Rotation paths and how fast each direction turns (deg/step):
Each turn is a multiple of 5 degrees from 10 to 175, or 0.
Each row of a path follows its step; steps can be skipped.

step 1: [ 19   1 -17  -1 -11  -8 -12 -13 -20   9 -12  13  10   2  11  28   0 -22
 -14  -9   3  -5  -9   2 -12  26 -18  18  31   7  -4   7 -10  17   0  -6
  20   1  -6  -9 -12  -6  -6  10   1  24  16   2  -9   2  -1   6   2  -1
  -8 -11 -34  -6   0  13   5 -10   1   3  -4  -8 -18 -11  22   6  24  16
  -2 -18]
step 2: [ 23  -4  12  -6   8   3   3  17  -6 -29 -12  -2  -6 -12  -3   2   6 -22
  -3  26   3  -7 -13  11  11  15  22  13  10  13   1 -20 -24  -7  18   3
  12   2   9   3   1  -4   5  13   8   1   5   3  10   0  12   1 -15  -7
 -41  -8 -19  23  16  -4  -4   0  16  17  -9  -5   8  -3  18 -29   6  -6
 -13  15]
step 3: [ 15   5 -34  -9  -7   9  25 -18 -21 -14   2 -15   8 -28  -6   4  -4 -10
   1  -6   1   1 -13  20   3  10   0   6  33   7  11  -9  -3 -19 -22  13
 -18  -2  -5  -5  -4  13  -4  -6   3  24   1  13 -11   2 -12 -20   1   1
  -9  -5  -9   1   3   6  35   1   2 -12  -1   2  34  -3  -4 -12  -2 -16
   2   6]
step 4: [ -8  20 -13 -17   5  -3   1  -9   6   3 -22  13   2 -12  15   7   5 -21
  -3  -5 -28  -8 -23  -8 -11   2  -5  23  10   4 -16 -15   1  16 -18  14
   5 -12   5 -25  -1  12  13  -4  -9  10  -5  21 -16   9  11  18  -1 -18
 -12 -11  -2 -24   7   7   0 -14  21  10 -11 -17   8   6   9  10  29   2
 -15   7]
step 7: [-17   3   8  10   6   0  -3   8   3  -2  13 -26  -4 -17   1  18  -7 -21
  -6   1  -9   4 -23  -7 -12   1 -13  -5  21  -5 -11 -13 -12  15   4  -3
  15   5   4 -27 -14 -18  16   8  19  19   1   2  -5   7   8  10  10 -15
 -27  14 -13 -10  18 -15 -16  16  12  20   8 -16   6   9  24  17  17  16
  -3   3]
step 8: [  4  -6  -9  28  -7  -6 -10   6 -17  -9   0 -14   1 -17   7   9  10  -3
   0  14   0  11 -19  22  35   1 -13  12   8  -1  11  11  -8  12  -9 -20
  12  15   9   5  -6 -21 -13   0 -12  -7   9  -4  -2  11   8 -18  -1   3
  -8  -8 -19   1   0   5  21 -16  14  15  -2   8  30 -11  41  -8   1  -1
  10  10]
step 10: [-24   4  -1 -10   4  13  -1  14  -3 -16   3   2  -3 -18   5  11 -16 -18
 -15  -7 -13  -5  -3  10  -2 -14  -5  -4  18  16 -18  10   9 -13 -26  23
  16  -2   8 -18 -21 -10  11   1 -11  -5 -13  12  -6  11  -7 -14  15 -17
  -5  21  18  -3  18 -12  14   9  16  18   5  -8  16   7  23 -26  13  -5
  -3  -6]
step 14: [ 32  -8  -3  13 -21 -11 -20   2 -22 -13   4   6   5 -11   4  20  -4 -11
 -13  -9  -5   3 -16   6 -16   3 -13   0  12  -2  11   0  -2   8 -11 -14
  19   1 -11  -7 -25 -13  12  13  18  17  11  -4  -1  37   1  10 -14   5
 -21  -9 -20  20  -7  16  -9  -8   8 -24 -13   0   7   0  12   8  -7  -4
  13 -15]
step 15: [ 11  21   0 -13   5  11  15  16  -6  -9 -14   0   7 -13 -14   9   7 -27
 -12   6  -6  -4 -23  15  -5  10   4   7  15   7  22  -1 -12  -4 -12   5
  19  10  -4  -6  -5  -9  -6  20 -23  -5  20 -11   1 -14  14   7   4 -14
 -21  -8 -17  25   4  -5   6  -9  -2   6  11  -3 -20   7  10 -41  21  -5
  10   2]
step 19: [-21 -20 -26 -17 -17  13 -15   2   5  -9  17  10   7  -6  -9  13   4  -5
 -17  -1  -5  -1 -14   9   0  -2  -2  12  13  -4  10 -19 -23  -2   2   1
   0   5  -8  -6  12  -6  -1  13  49  25   9   6 -10  -3  -7  -2  -9  -7
 -11  -6   1  -5 -18   8  18 -13  -6 -16   6 -10  21 -23  15   3  -9  13
 -15  15]
step 20: [  7  -1   8   4   2 -15   1  -2 -10   3  -5 -20  -1 -27 -11  14   4 -10
  -3   1 -11  -4 -31   8  -5  13  -7   2  21  -5   0 -13   3   1 -13 -16
 -13  -1 -14 -11 -21 -18  -1  21  -1  20 -13   0  -5 -11  25  14  11 -12
 -29 -24   1   0  10  -3  -9  17   3 -14   6  -2  -3   6  29  25  11  11
 -21   6]
[ 0 -1  1  2 -4  2  0 -2 -5 -1  1  2  1 -3  0 -5 -1  5 -5  0  2  0  5  1
  0 -2 -3 -4 -2  1  3 -4  0  1 -2 -3 -4  0  1  5 -1  0  4  2  5 -3  5  5
  1  3  6 -5 -1 -1  3  1 -5 -3 -1  4  7 -3 -3  0  2  0  5  2 -3 -2  1  5
 -1  0] | 135
[ 7  1 -3  0 -4  0 -3  6 -3  1 -3 -1  2  1  5 -2  3  3 -1 -1 -2  5  0 -7
  1 -4  2  8  1 -1  0 -4  1  2  5 -6  1  0  4 -1  5 -3 -3 -2 -4  1  1 -2
  3  2  2  5  0 -2  1  0  2  5  0 -1  3  0 -2  4  3  0  2 -1  0 -4  1  2
  2 -3] | 110
[ 3  2  8 -4 -1  2  1  0 -3 -2  5  1 -5 -6  1  1  4 -3 -4 -2 -2  0  0 -6
 -2 -1  2 -7 -1 -4 -2 -1 -3  0  1  0  4 -1 -5 -4  5 -1  6 -1  0 -5  0  4
  4 -3  5  4  0  1  1 -4  1 -1  3 -4  1  2  2  0 -2  1 -3 -1  3 -1  0  1
 -2  3] | 140
[ 1  1  0 -4  5 -1  4  1  0  4  0 -2 -1  3 -1  3  0 -8 -5 -3 -2 -6 -1 -5
 -4 -4  0  3 -1  2  1  2  3  1  1  0  4 -1  6  3  1  1 -3  6  0 -1 -1  0
 -1 -4  4 -3  5  1  1  2 -6 -5 -2 -2 -3  1  1  3  0 -1  1  7 -3 -1  1  4
 -1 -2] | 130
[-3  0 -5  1 -6  1 -2  1 -4  1  3  1  1 -2  0  0  1 -1  1 -2  7 -3  2 -1
  2 -4 -5  1 -1  2 -2 -1  3 -3 -1  1  0 -1  1 -5 -2  3 -1  3  3  1 -8  0
 -2  3  5  1 -2  2  0 -3  3 -2  5 -4 -4 -4  1  3 -1 -1 -3 -5  1  4  7  4
  0 -6] | 115
[ 0  3  2  4 -3  0  2  4  4 -1 -3  8 -4  2 -2  0 -2 -3  0 -6  7  1  5 -1
  1  4 -1  1  5 -2 -3  1  2  3 -1  0  2  3 -1  1  1  2 -2 -7  1  1 -1  1
  0  3  5 -3  1 -7  4  1  1 -2  0 -1 -2  3 -2 -1  4 -2 -4  2  0 -3 -1 -1
 -3  3] | 65
